Families of rows that turns and mirrors carry onto each other, the same ones carrying the whole set onto itself: the rest of each named row's family, in list order:
7 families of 4 rows:
Fanu: [ -7   7 -26 -12   1  18 -14  29 -36 -13  13   2 -21   6 -50  10 -15  18
  -3  -7 -23   9   9 -23   2  37  -2  -6]
nari: [-22  16 -15  12  32 -19 -18 -12   8  16 -25 -13  15   3  17 -22  -4 -12
  38  18  28  19  16  28 -33   2  16 -11]
Lof: [-42   7 -19  17  29 -27 -13 -11   5  18 -24  -6  -4  12  10  -4 -13  -2
  22  19  43  22  -2  27 -20  16  26 -14]
rasi: [ 16  27  -3 -27  24  12 -28  17 -11   8  -5   5  -6  29 -17 -19 -15  24
  -8  -3 -22 -25  28 -37 -13  10 -16   9]
Diz: [-35  35 -19  33  21   5  11  10  -3   6 -24  -1  17 -21   9 -13  16 -11
  25  19  13  26 -30  -1  -2  28  27 -15]
tinur: [-27  35 -28  35  12  -1   6  11  19  20 -23  -7  -1  -2  27   3  -6   5
  34  15  19  35 -16   6  -1  18  28 -27]
Lagom: [-16  10  -1 -17   1  -1 -20  28 -30 -16  -8   9 -23   8 -41  18 -33  15
  -9   5 -38   1   9 -18   0  20 -11  10]
tevi: [-28  23 -18  36  21  12  20  12  10  23 -21   1  -2 -18   9   7  -4  -4
  44  16  11  31 -22   0   2  20  28 -12]
Nera: [-14   9 -19  13  28 -25 -20 -27   4  23 -29   8   1  16  20  -1 -10  -1
  30  16  38  13   8  26 -31  11  21 -10]
ragug: [-27  27 -24  29   8   2  26  10  17  14 -46 -10  10 -18  20  -2   4  -2
  18   9  11  19 -13   8 -13  13  30 -21]
Gul: [  8  29   2 -19   1   9 -35  26 -15   1 -18   8 -21  23  -3 -20  -8  24
 -15 -19 -25 -21  13 -46   0  24  -5  -3]
mar: [  9  47   3 -28  -3  19 -33  26 -19   6   2  18 -17  16  -1 -17 -13  18
 -11  -3  -4 -32  17 -30 -12  22 -10 -14]
Fuda: [  7  38  -3 -20  11  16 -25  14   1  11   1  24 -12  22  12 -22 -17  23
 -11  -1 -20 -30  17 -33 -23  18 -25   5]
benof: [-21   9 -17  11  15 -27 -21 -28   5   5 -14   4   2  16  15  -6   0  -6
  33  22  25  21  28  23 -35  -1  29  -9]
pez: [ -2  32 -28 -17  23   4 -38  10 -17   7   4  16 -22  33   1 -21 -16  25
   7  -2 -20 -37  24 -32  -8   7 -19   0]
Vepa: [-40  20   0  24  25  11  16  10  17  -6 -27 -15   7 -11  16  -5  10  15
  41  15 -10  35 -15   6  -4  26  36 -13]
nogov: [-25   7  -9 -31   0  34 -13  26 -26  -6  -5   1  -8   0 -35  19 -24  39
  14   0 -31  -8   6 -10   3  37   6   4]
Sizar: [-16  -1  -3 -21   0  25 -21  21 -36 -20  -3   3 -21  -2 -45  18 -16  17
   0  10 -36  -3   5 -18 -14  16  13   4]
nuri: [-32   9  -8  21  20 -23 -15 -23  15  11 -10   0  -4  20   5  -7  10 -10
  25  10  39  39  10  12 -28   8  18  -2]
Segat: [-19   1   1 -15  -7   9 -34  23 -21 -23  -4  21 -11   4 -39   6 -11  23
 -20  -3 -24 -15  14 -21   8  33  -4   6]
ribug: [-16  -2  -2 -15 -12  19 -22  31 -22 -16  -1   7 -14 -14 -48   0 -11  21
  -8  10 -33  -3  10 -26  -1  33   5  -5]
dob: [-18  19 -16   8  20 -27 -31 -23  16   3 -41   2   2  20  17 -14  -6 -14
  28  11  19  35   7  24 -28  24  20   0]
ziled: [-39  36 -16  23  12  -4  20  -6  11  14 -21   2   2 -18   9  -5   7   7
  46  23  -2  40 -19  12 -10  15  23 -17]
dekub: [-25  12 -28  19  24 -27 -24 -29  14   4 -14   4  15  12  15 -41  -4   3
  23   7  20  10   8  18 -32   3  28 -12]
vav: [ -9  13 -10 -23  -2  27  -9  21 -22 -22  -3  23 -24  -5 -45   8  -6  34
   1  -3 -34 -14   8 -15  -9  26  -5   0]
Sasis: [ 11  26   2 -21   9  -6 -36  14  -7   5 -12  11 -19  24   5 -26  -7  29
 -16   3 -24 -22  25 -40 -19  24 -22  -5]
mogob: [-37  29 -11  27  16   6  36  14  10  22 -20  -9   7 -25  22  -8  -1   2
  35   8   1  26 -15  -4 -13  22  23  -9]
nugo: [  7  37 -13 -34  19   6 -17  17  -4   9 -17  15 -20  34  -1 -11 -13  24
 -19   6 -13 -32  32 -24  -4  37 -14  -7]

Which other rows belong to the same family as nari? rasi, ziled, vav
Which other rows belong to the same family as Lof? tinur, Gul, Segat
Which other rows belong to the same family as nogov? pez, Vepa, dekub
Which other rows belong to the same family as ribug? tevi, Nera, Sasis
Which other rows belong to the same family as nugo? Fanu, Diz, dob
Which other rows belong to the same family as Fuda? benof, Sizar, mogob

Families of rows that turns and mirrors carry onto each other, the same ones carrying the whole set onto itself: the rest of each named row's family, in list order:
3 families of 5 rows:
C: [ 12 -34   5  10  19  20  13  -4  33  -7 -16  -1 -32 -40  28 -71  -9 -28
  15]
B: [ 30 -22 -38 -17   2 -15  34  17   7 -20 -18   9  10   9  19 -24   8 -21
   7]
F: [ 19 -31 -20 -17  -1   9  29   6  24 -16 -15  23  21  10  49 -46  24 -10
   2]
N: [ 14 -61  21  -8 -14  19   1  25  -2 -23 -31   9   8  -8 -27 -18 -26   2
   4]
V: [-22 -26   2  15   3 -33 -15  15  21  -3 -20   1  -2 -18   3 -33 -28 -29
 -23]
W: [  0 -20   5  28 -10   9  15  16  11 -26  26  26 -15 -25 -23 -38   1  19
  -8]
T: [-15 -46   5 -14  26  26  29 -23  16 -36 -35   5 -13 -23   1 -64  18  -5
  -1]
J: [  7 -74  31 -10 -27  12   4  20  -1 -22 -26  10  -8  15   1 -51 -23 -15
   9]
Q: [-29  -5  15  11 -11 -19   3   7   4   4 -33  30  14 -27  20 -45 -17 -28
 -18]
G: [ -6 -28 -19  45   0  31  19  20  -8 -41  16  19  -4 -10   0 -49 -13   0
 -18]
Z: [  1 -22 -25 -31  -7  -1  48  24  -6   7  -9  -9  19  -1  12 -34  -7  -1
   1]
L: [ 18 -59  40  -2   8 -13  -5  35  -7 -28 -20 -11 -12   8  18 -46  -7  -7
   6]
H: [  6 -38   8   2  45  20  26  -3  25  -8 -27  17 -11 -36  -8 -69   3 -16
  25]
D: [-14 -34 -18  19   4  20  36  19 -15 -44   2  35  24 -21  10 -50 -19  24
   1]
K: [ -4 -34   1  37 -21 -18  16   4   0   1 -34  13  14 -45  30 -51   4 -26
 -25]

Which other rows belong to the same family as Q? B, J, G, H
Which other rows belong to the same family as C? F, N, V, D

